Rotation paths and how fast each direction turns (degrees a step):
Each turn is a multiple of 5 degrees from 10 to 175, or 0.
Each row of a path follows its step; steps can be skipped.

step 4: [ 1.10 -1.26 -0.33  1.83  1.46  0.08  2.68  2.37 -0.06 -1.05 -1.34  0.62
 -1.75 -1.15 -0.36  3.34 -3.13  0.87 -2.62 -0.16  0.39  0.79 -1.08  0.36
 -0.12  6.54  0.82  0.40  2.65  0.65  0.87  0.00  2.60 -1.63 -3.83  1.14
  2.50 -2.65  1.80  1.56 -1.05 -0.03  2.92  0.07 -1.40]
step 9: [-3.12 -1.31  0.70  0.01  2.21 -0.76 -0.12  0.84  0.75 -2.25  1.14 -2.28
 -2.05  0.19  4.08  0.18  0.02  0.53 -1.63 -2.88 -0.99  3.97 -0.72 -0.62
 -1.15  3.27  1.00 -0.36  1.13  1.32  0.07  0.21  3.31 -1.08 -1.53  2.01
  0.92 -3.84 -0.30  2.01 -1.22  1.65  3.03 -1.67 -3.79]
step 12: [-2.09  2.82 -1.13  1.49 -0.65  2.84 -0.71  1.62 -2.01 -2.67 -1.85  1.19
  3.39 -0.25  1.62  1.29 -0.45  3.86 -2.32 -0.88  0.31  1.61  0.55 -0.78
 -1.33  4.08  1.60 -0.16  0.14  3.51  0.69  0.62  0.04 -3.32 -0.68 -0.19
  1.60  0.23  2.18  3.43 -0.25  0.29  3.08 -2.00 -2.74]
step 13: [-2.83 -0.74 -2.87  2.38  0.63 -1.41 -0.33  0.38  5.48 -0.54  0.06 -1.23
 -0.72  1.12  1.43 -0.03  1.16  0.02 -1.05  0.71 -1.03  2.75  6.36 -0.13
 -4.28  2.13  1.07  0.27  0.70  1.10 -0.52 -2.73  1.04 -0.87  0.06  2.94
 -1.30 -2.06  0.87 -0.20 -1.51 -0.59  0.96  0.77  0.04]
step 14: [-1.70  0.75  0.32  0.69  0.77  1.45 -2.42 -0.18  0.41 -1.43 -3.22 -1.92
 -3.15  2.32  4.10 -0.78 -3.92  0.50 -1.75 -1.23 -3.29  1.23 -1.14 -2.16
 -2.09  3.02 -2.37  0.64 -1.21  0.67  1.21  3.14  1.63  1.18 -2.28  1.97
  2.54 -1.91  3.12  0.92 -0.36  0.73 -0.56 -2.11 -0.95]
step 17: [-4.51  1.07 -0.43  0.98  0.54  0.25  0.19  2.66  1.60 -2.94 -0.32  1.23
  1.97  2.06  0.79 -0.84 -0.72  3.48 -0.59 -2.48 -0.85  0.87  0.16  0.21
 -6.09  2.95 -2.00 -1.03  1.34 -0.05  0.05 -0.03  0.96  0.37 -0.34  2.40
  2.52 -0.42  2.16 -0.21  0.68  1.84  4.24  0.03 -0.03]
step 19: [ 0.76  1.85  1.65  2.03 -0.87  2.98  0.46  0.28 -1.30  0.28 -1.20 -0.15
 -1.76  0.70 -0.39  3.46 -4.91 -1.40 -3.69 -0.39 -2.23  1.86  0.48  1.08
 -1.50  2.99 -2.27 -1.91  1.43 -0.22  0.30  0.71  1.74 -1.81 -3.36  3.13
  2.49 -1.46  1.75  1.60 -2.30  2.21  1.44  0.84 -0.53]
step 21: [-2.18 -0.29 -0.52  5.63  0.71 -0.52 -2.73  0.64  2.41  0.31  1.13 -0.02
  0.28 -1.52  1.04  0.00 -1.04  0.88 -1.65 -1.34 -1.95  1.49  1.40 -0.79
 -0.98  4.71 -0.53  3.04  0.93 -2.11 -2.43 -1.82  4.73 -0.06 -2.52  0.81
  1.75 -0.25  1.70 -2.30  0.53  2.45  0.19  0.67  0.41]
step 25: [-2.94  2.37 -3.56  1.91 -0.47  1.50 -2.54 -0.67  1.85 -0.52  0.07 -0.17
  0.99  1.76  0.65  0.03  0.76  1.21  0.50  3.30 -0.01  0.93  0.71  0.31
 -2.90  4.31 -0.17  0.51  1.02  0.87 -2.70  2.15 -0.74  1.23  0.39 -1.39
  0.24 -1.87  6.10 -3.25  0.42  1.81  1.48  0.40 -1.47]
step 26: [-0.40 -0.94 -0.03  4.59  1.39  1.31  0.45  0.85  0.14  1.62 -1.98 -0.43
 -0.40 -0.50  1.77  2.61 -0.27 -0.82  0.78  1.54 -3.93  3.80 -1.17 -2.76
 -2.53  2.07  0.36  3.22  0.78  0.71  2.48 -1.21  5.87 -2.12 -0.40  0.42
 -0.20 -1.87  1.08 -0.66 -1.00  0.66  0.66 -0.75  1.44]
Speeds:
[-0.38  1.24  0.32 -0.58  0.75 -0.14 -0.02  0.56 -0.21 -0.42 -0.11 -0.22
 -0.01 -0.15  0.10  0.10  0.57  0.57 -0.72 -0.55  0.13  0.31 -0.33 -0.13
  0.14  0.24 -0.75 -0.96  0.54 -0.55  0.63  1.73 -0.47 -1.43 -0.39 -0.59
  0.34 -0.24 -0.55 -0.08  0.62  0.21  0.37 -0.17  1.17]	145
[ 0.37 -0.73 -0.20  0.35  0.79 -0.49 -1.29  0.40  0.41 -0.46 -0.38  0.84
 -0.11  0.17 -0.60 -0.16 -0.43 -0.21 -0.18  0.78 -0.50  0.22 -0.44 -1.15
 -0.47 -1.01 -0.62  0.60  0.61  0.06  0.41  1.29  0.11  1.08  0.25 -0.02
  0.05 -0.23  0.60 -0.41  0.42  0.79 -0.98  0.01  0.32]	95
[-0.30 -0.89  0.55  0.28  0.88 -0.05  0.27 -0.77 -0.41 -0.29  0.67 -0.63
  0.74  0.07  0.16  0.28  0.03 -0.42  0.51  0.33 -0.29  0.90  0.00  0.17
 -0.78 -0.78  0.08 -0.25  1.02  0.28 -0.01  0.12 -0.08  0.23  0.00  1.07
 -0.30 -0.04 -1.48 -0.96 -1.08 -0.22  1.04 -0.33  0.79]	170
[-0.08 -0.39  0.63  0.76  0.91 -0.54 -0.38  1.85 -0.12  0.29 -0.69  0.70
  0.20 -0.53  0.54  0.25  0.43  0.42  0.82 -0.29  0.15 -0.13  0.01  1.17
  0.62 -0.46 -0.28  0.48 -0.02 -0.31 -0.30 -0.05 -0.36 -0.15  0.68  0.72
  0.74  1.47  0.36  0.00  0.00 -0.48  0.58 -0.14 -0.10]	65
[-0.40  0.00 -0.18  1.07 -0.44  0.34  0.31  0.04  0.63 -0.81  0.06  0.58
  1.06 -1.13 -0.39  0.57  0.35  1.40  0.78  0.32  0.58 -0.34 -0.55 -0.79
 -0.89  0.86  0.78  0.94 -0.04 -0.35  0.06 -0.35  0.08 -0.11  0.22 -0.24
 -0.50 -0.16 -0.57 -0.10  1.01  0.07  0.26 -0.23  0.68]	80
[-0.20  0.76  0.96 -0.34 -0.34  0.77 -0.93 -0.91 -0.40 -0.24  0.41  0.39
  0.40 -0.35 -0.43 -0.43 -0.88  0.35  0.45 -0.49 -0.62  0.28  0.00 -0.90
 -0.13 -0.63  0.17 -0.08  0.28  0.35 -0.55 -0.59  0.73 -1.28 -0.37  0.40
  0.73  1.36  1.06 -0.36  0.03 -0.33 -0.40 -0.08  0.49]	160

step 1: [ 2.31  0.19  1.60 -1.19  1.71  2.70  0.56  3.73  2.80 -0.60 -0.23  0.29
 -3.85  1.18  0.62  0.51  3.84  3.16 -0.08  1.33  1.78  2.04 -1.01  2.35
  3.41 -0.12 -3.26  1.85  0.99 -0.15  0.66 -0.64 -0.18  1.69 -0.38 -1.56
  0.01 -3.43  0.66 -2.19  2.51  0.17 -3.17  1.08  0.94]
step 2: [ 2.31 -1.04 -1.55 -1.07  0.62 -1.89 -0.78 -1.59 -1.52 -0.26 -0.49  4.53
 -0.29  0.65 -4.74  1.81 -0.78  0.09 -0.39  1.11  1.18 -2.65  2.88 -1.57
  0.65 -2.52 -0.46 -2.33 -1.10  0.75  0.94  0.33 -3.55  0.42 -4.62  2.04
 -0.61  0.41 -0.39  2.77  2.99 -0.77 -0.80  0.16  3.01]
step 5: [-3.23  0.85 -0.41  0.90  4.03 -0.29  1.69  1.44 -0.99  0.16 -1.89  1.41
  2.48  0.73  0.40  0.02 -0.34 -0.18  1.66  3.06 -0.24  1.62 -1.94  4.19
 -3.80  1.66  2.67 -1.87  1.69 -0.49  2.94 -2.50  3.26  2.34  1.89  0.69
 -2.47  1.03  0.93 -0.12  1.39  2.69  1.26  1.23 -0.23]
step 8: [ 2.01  1.83  0.77  3.18 -2.57  0.45 -3.42 -0.16 -2.78 -2.48  1.17  1.22
 -2.04 -0.42 -0.27  0.46 -4.01 -1.15 -0.43  1.54  1.79  0.84 -0.35 -3.64
 -0.55 -0.61 -0.68  1.30 -2.40  0.70 -1.46 -0.14 -0.02  1.59 -1.11  1.52
  1.82 -2.35  3.10  1.20  0.16  2.09  1.90 -0.31  5.01]
step 10: [-0.20  0.03 -1.90 -0.51  2.43 -3.16  2.23  1.45 -0.55  2.42  1.60  0.40
 -1.80  0.36 -1.46  1.38  1.81 -1.66  1.72  1.41 -1.95  2.46  1.31  2.29
  2.98  1.52 -2.98 -2.01  1.41 -4.45  0.53 -0.67  1.43 -1.72  0.95 -2.67
  1.25 -0.43  4.55  2.44  0.86 -2.29  1.33  0.36  0.99]
step 17: [ 1.32  1.00  1.32  0.41  4.96  0.69  0.53 -1.47  2.39 -6.45  4.39  0.92
 -1.36  2.34  0.03 -0.97 -0.85 -0.33  0.44  0.20  1.20  1.01 -1.77 -1.43
 -2.34  0.16 -0.06 -1.04  0.40  3.23 -3.01 -3.28 -0.27 -1.88 -0.04  0.80
 -0.14  0.23  0.08  0.05 -0.22 -2.30  1.11 -0.24  1.21]
step 18: [ 1.54  2.74  0.92 -0.33 -1.70  1.28  0.77 -1.53 -3.26  4.05  2.15  1.15
  2.08 -2.05 -0.93 -2.23 -3.55 -0.26  0.85  1.05  1.84 -0.25  2.99  2.32
  0.06 -2.16 -0.24 -0.16  1.18  1.80 -1.53  0.45 -1.65 -0.41  4.13 -2.19
 -1.54  1.43  0.69 -2.35  2.98 -1.98  1.75 -0.59  1.24]
step 21: [-3.07 -2.24 -0.76  3.09 -1.24  0.13 -0.74 -2.72  2.67  1.28 -1.24  4.22
 -1.26 -1.29  3.24 -0.62  2.23  1.44 -0.76 -1.02  0.27 -3.22 -0.09 -0.90
 -3.57  2.77  1.02  1.86 -0.59  2.20  1.78 -1.42 -1.45  2.06 -1.32  0.43
  1.68 -3.86  0.40 -0.68  1.15  0.03  1.67  0.12 -2.31]
step 24: [-0.73 -0.01 -3.02 -1.97 -2.61  2.36  1.71  1.58 -1.35 -0.64  1.71  0.71
  0.42 -3.59 -1.51  1.57 -4.70  2.57 -0.05 -1.54 -1.67  1.68 -2.08  2.69
  1.91  0.77 -2.80  0.66 -2.05 -1.61 -3.12 -1.27 -0.31  0.18  2.45  1.13
  1.86  2.44 -0.29 -2.87  1.36  1.63  1.51  0.59 -0.57]
step 27: [ 1.71  0.28  2.89  1.04  0.58  2.61 -0.56 -2.03  0.27  0.66  0.03  0.93
 -3.31 -0.46 -1.12 -0.71  1.07  1.73  1.25 -0.31  2.22  0.44  2.84  1.79
  1.99  0.17  1.09  1.95  1.62  2.31  1.81 -1.61 -5.44  2.23  0.24  2.19
 -1.08 -2.86 -1.64  2.53  3.19 -2.50 -1.75  0.60 -1.55]
Speeds:
[ 0.07  0.50 -0.21  0.63 -0.08 -1.37 -0.05  0.77  0.17  0.43  0.20 -0.14
 -0.82  0.00  0.16 -0.77  0.88  0.72 -0.23  0.38  0.52  1.17 -0.74 -0.53
 -0.70 -0.44 -0.68 -0.09 -1.10 -0.51 -0.27  0.12  0.29 -0.04 -0.13  1.03
 -0.52 -0.13 -0.06 -0.47  0.54 -0.58  1.14 -0.12 -0.87]	160
[ 0.30 -0.21 -0.12  0.00  0.11  0.45 -0.06  0.35 -0.98  0.06 -0.98 -0.71
  0.28  0.19 -0.07 -0.30 -1.88 -0.30 -0.73 -0.13 -0.32 -0.58 -0.04 -0.88
  0.70 -0.10 -0.25  0.82 -0.21 -0.38 -0.42  0.41  0.32 -1.55  0.27  0.64
 -0.47 -0.09 -0.08 -0.18  0.95  0.18  1.00  0.55  0.06]	70
[ 0.33  0.89 -0.11  0.85 -0.29  0.72  0.31 -0.83 -0.63 -0.39 -1.10  1.00
  1.31 -1.13 -0.10  0.13  0.12  0.01  0.64  0.23  0.07  0.21 -0.16  0.12
 -0.28  0.15 -0.73 -0.37 -0.29  0.37  0.85 -0.85 -0.96 -0.17  0.03  1.29
  0.56  0.23 -0.08 -0.53  0.61  0.17  0.19 -0.51 -0.11]	115
[ 0.05  0.77 -0.65 -0.86 -0.07 -1.00 -0.91 -0.19 -0.68  0.62 -0.16 -0.23
  0.22 -0.65 -0.53  0.65 -0.02 -0.32  0.60  0.65 -0.97  0.10 -0.35 -0.13
  0.85 -0.14 -0.63  0.27 -0.09  0.32 -0.84  0.87 -0.88  0.85  0.51 -0.53
 -0.10 -0.58  0.25  0.37 -0.32 -0.01  0.85 -1.23  0.63]	175
[-1.05  0.17  1.14 -0.42 -0.49  0.38  1.28  0.10  1.11  1.43  0.71 -0.18
 -0.02 -0.55  0.46  0.41 -0.28  0.19  0.31  0.30 -0.03 -0.78  0.22 -0.15
  0.78 -0.86 -0.60  0.47  0.00  0.66 -0.26 -0.43 -0.35 -0.39  0.11  0.20
  0.63 -0.70  0.20 -0.92 -0.27 -0.34  0.35  0.04 -0.78]	125
[-0.12 -0.70  0.37  0.81 -0.87 -0.35  0.24  0.31  0.01 -0.79 -0.53  0.63
 -0.90  0.52 -1.13 -0.66 -0.34  0.12  0.16  0.63 -0.29 -0.82 -0.22 -0.55
 -0.14  0.61 -0.28 -1.35  1.16  0.31 -0.70  1.01 -0.37 -0.16  0.15  0.07
  0.69 -0.17 -0.13 -0.76 -0.58  0.32  0.10 -0.50 -0.70]	80
